In the rows, zero is written as 128.
One turn moves every row onto another: examples first, then more rows asked
Balem: [140 118 140 117 149 123 126 107 130  93 175 104]
Razu: [127  98  99 118 130  70 125 129 154 131 115 134]
Fugub: [124 152 147  98 130 126 164 106 104 174 145 132]
Sufom: [116 130 125 127 127 136 101 119 107 140  69 151]
Lovas: [141 112 115 101 156 144 139 104 132 171 114 121]
Rul: [121 112  85 128 113  82 102 122 146 118 108 130]
ripod: [149 119 127 149 108 158 105 115 158 106 126 119]
vobi: [115 187 125 146 150  97 152 141 148 110 155 124]
feleb: [113 122 147 134 110 145 105 117 133 137  79 158]
kipa: [110 109 112 122 103  87 105 115 169 122 107 141]
dovo: [ 90 117 155  93 148  87 138 124  99 124 138 141]
nedip: [130 177 115 130  87 121 130 120 165 145 108 128]
pef: [159 132 117 143 114 147  89 125 134 100 118 106]
Zusot: [130 171 129 150  97  81 150 138 128 109 151 124]
Nonot: [136 105 148 149 147 122 136 151 129 113 176 128]
sata: [100 165 136 123 144 132 174 116  95 146 141 134]
Dor: [111 173 132 129 132  85 145 132 127  86 157 112]
Pem: [122 142 139 146 133 129 124 133 114 144  64 159]
vumad: [120 153 188 135 140 118 125 162 112 123 127 148]
daf: [160 183 121 140 106 114 138 141 146 138 108 115]
Gidof: [121 106 128 132 142 117 151 123 107 105 182 118]
nubi: [111 145 129 138 162 139 174 132 116 164 153 141]
doz: [ 92 129 145 102 170  78 131 135 140 128 136 144]
Remef: [159 117 118 157 142 133 107 129 150  89 123 112]
nomo: [113 170 165 148 143 142 130 118  96 100 111 143]
fonek: [144 181 101 136  92 121 125 129 132 153 101 118]
sude: [144 109  98 101 127 138 121 102 131 168 126 117]
Tufu: [130 118 106 109 118 152 134  94 157 164 127 126]
Mez: [123 156 175 142 122 126 140 149  89 106 137 133]
darel: [ 85 100 126 126 144  83 140 110 111 123 129 156]

pef -> Sufom
Balem -> nomo
Razu -> daf
Where do these go?
doz -> vobi
nedip -> Tufu
Mez -> dovo

One turn moves every row onto another: examples first, then more rows asked
renu: [125 112 158 148  90 120 111 139  79  72 129 160 101 175  86  99 145 129
 156 111 100 159 209 209 171 114 104 174 152 141 153 109  73 118 132 197
  96 110 167 132 148 144 132 117 181 109 150  77 166]
bara: [136 119 163 167  87 121 115 147  96 104 128 167 101 190  75  91 149 114
 147  79  80 189 227 174 167 112  98 164 158 117 163 111  77  92 144 154
 111 138 160 109 146 137 117 130 166 129 185  65 173]
pidi: [155 150 187 161 112 102 154 132  75  74 121 171 125 222 111 115 143 126
 133  88  64 177 178  99 150 127 123 122 121 146 190 135  75  68 130 101
 141 123 145 106 129 143 126  92 106 108  75  68 178]
ladi: [143 111 193  89 154  82 132 155  96  55 188 141 113 169 122 113 139  98
 119  99 140 144 185 152 166  70  99 111 124 154 240  69  68 109 151 126
 103 127 147  78 180 131 119 113  86 110 122  94 177]
Bibo: [145 169 145 117 114  91 159 151  63  63 131 144 120 189 118  89 118 106
 145  59  76 142 158 101 168 109 103 136 140 168 180 153  69 112 129 118
 110  67 127 145 138 159 144 103  91  87  78 102 147]
tuv: [131 120 138 179  82  92 101 128  93 103 143 151 128 181  73  87 140 128
 140  75  77 194 223 155 189 107 104 143 127  90 177 118  98  73 177 151
 117 142 155 108 132 123 115 123 159 127 147  92 179]
tir: [161 116 163 120 131  98 171 150  87  57 130 125  84 167 109  73 153  98
 164  91 122 160 145 133 149 109 106 173 141 134 165 133  87 101 129 115
 164  97 143 123 147 153  88  77  96 121  95  80 178]
murus: [170 147 160 101 127  93 179 140  58  60 143 138 112 172 131  94 132 109
 139  63  84 149 154 118 152  90  99 139 169 150 186 145  54 130 129 128
 130  68 127 143 126 176 100  87  99 105 105  91 157]
tig: [125 117 182 108 144  89 111 157 128  60 173 165 109 185 103 128 130 120
 130  95 158 121 187 167 164  73 112 122 112 186 210  52  72 103 148 130
  75 126 153  78 159 124 145 128 105  85 157  94 168]
gigu: [141 129 188 102 142  84 123 164  93  74 184 157 115 189 110 123 126 104
 127  96 129 135 194 135 156  83 110 118  98 185 233  61  83 109 148 126
  89 103 161  85 175 116 158 122  88  97 127  88 171]
giroz: [105 142 149 145 134 141 116 115 136  99 117 160 175 197 104 112 124 139
 122  75 101 157 161 123 161  39  90 148 145 112 162  94 101 105 154 118
 122 157 133  49 101 166 103  93 115 112 146  93 155]
nibu: [115 143 102 158 119  92 117 128  97 106 128 138 121 130  82 108 152 117
 144  69  82 172 215 155 196 106 106 143 119 105 199 123  96  71 168 171
 111 104 173 116 119 108 107 118 138 124 152 144 199]
mipib: [120 122 120 144 113 124 133 162 114 102 114 148  79 162  68  79 159  97
 169  77 121 157 197 185 166 105  98 193 149 140 157 105  93 106 138 169
 108 106 160 122 146 136 120 120 149 117 194  94 172]
mubem: [108 157 138 161 142 168  95 126 111  98 119 176 135 199 125 166 122 143
 121  88 107 133 159 156 148  84 113 147 137 164 160  75  82 101 129 155
  81 102 171  65 112 176 144 103 129  84 145 111 144]
momil: [148 160 173 144 134 117 147 133  39  82 144 155 125 201 131 132 134 131
 122  90  65 177 160 109 149 128 110 128 112 152 198 120  92 104 132 143
 113  81 160 113 149 157 145  84 117  94  51  89 165]
mel: [151 167 161 142 130 103 160 145  66  85 116 154 101 174 108 121 141 106
 148  79  67 162 184 100 159 142 125 142 113 167 194 140  80  76 115 121
 134  65 178 127 138 116 131 102  89 112  90 106 189]
ror: [100 180 143 131 164 159 137 141 134 105  89 176 117 181 100 137 129 118
 136  69 105 126 153 117 151  83 108 157 144 188 160 101  89 103 108 124
  96  92 163  85 116 151 136 101 102  90 167 113 157]
Rased: [167 125 206 139 112 107 168 146  84  66 124 160 122 208 117  90 149 121
 144  86  86 183 162 120 137 103 101 159 140 134 162 127  76 100 129  97
 150 126 138  97 137 158 100  89 105 121  92  37 172]
nabe: [ 97 166 154 155 139 161 114 118 128 107  99 187 150 217  98 139 127 130
 116  81  82 150 179 122 156  67 107 129 156 152 172  97  78  95 124 123
 105 147 146  59 109 163 128 105 123 101 166  96 154]
Muvil: [104 148 125 124 169 121 134 112 137  80 118 135 146 144 110 115 134 130
 127  70 121 139 133 121 174  52  98 140 143 120 173 109 101  94 153 121
 128 120 142  76  98 161  80  74  94 107 131 137 170]
dosi: [147 126 107 145  90  92 133 143  72  80 127 134  94 182  98 104 140 115
 175  66 115 147 211 200 180 103 109 171 168 127 177 124  40 110 137 175
 120  98 134 140 128 144 114 140 141 112 169 128 171]
Beget: [107 134 142 145 150 148  99 120 118  78 128 142 165 160 138 137 127 148
 119  76 120 153 141 171 173  56  82 155 144 104 156  87  88 106 149 146
  98 133 149  46 124 178 100  94 109 104 114 121 151]
rorat: [113 168  87 149 141 139 126 153 123  92 115 156 124 191 123 132 135 112
 132  36 114 124 149 153 157  72  98 144 155 158 175 105  64  97 142 134
  76 102 121  84 111 189 137 114 101  78 156 134 139]
rade: [134 119 187 103 156  76 116 146 116  64 179 154 136 154 117 139 131 134
 119  79 141 142 192 164 178  60  99 115 111 151 228  56  70 105 159 129
  81 126 158  68 151 113 116 131  94 101 145 112 183]
Vur: [130 155  98 132 137 126 132 140 123  90 129 145 161 146 139 132 136 119
 124  38  95 128 154 149 151  45  89 149 149 130 177 103  66 105 164 138
  84  86 137  72  85 183 108 107  92 101 155 122 149]
gimu: [122 126 144 158 103  88 107 118  62  86 143 137 137 159  94 111 138 158
 148  81  88 190 209 185 204 109  94 155 120  95 177 117  94 104 159 192
 102 116 161 121 141 116 120 125 166 111 111 122 182]
Zegeb: [133 124 184 103 138  63 130 153  91  75 177 156 132 170  99 123 141 124
 135  90 122 150 220 160 176  74 102 124  94 165 240  64  80 113 158 153
  84 115 157  94 162  90 146 135 110 102 138 100 191]
muso: [142 136 104 146  72  75 118 144  77  82 127 132 138 155 100  96 128 121
 173  60  90 145 221 182 188  95 104 174 132 123 171 130  59 100 156 172
 109  81 152 132 114 117 129 149 121 118 140 124 170]
kur: [150 121 190 118 130 128 157 149  65  48 139 145 115 178 134  89 151 107
 130 104  92 167 143 149 142 104  90 156 148 139 169 124  78 120 125 139
 124 105 144 105 167 186 115  69 111 109  62  55 156]
kivo: [129 103 182  97 137  73 133 160 108  52 172 153 108 178  91 101 150 106
 138 108 149 139 205 185 172  75 104 123 122 167 232  68  69 114 149 152
  92 139 139  98 175 118 134 122 117 101 146  88 181]

mel -> nibu
Zegeb -> rade
Where do these go?
Vur -> murus
mubem -> momil
tuv -> giroz

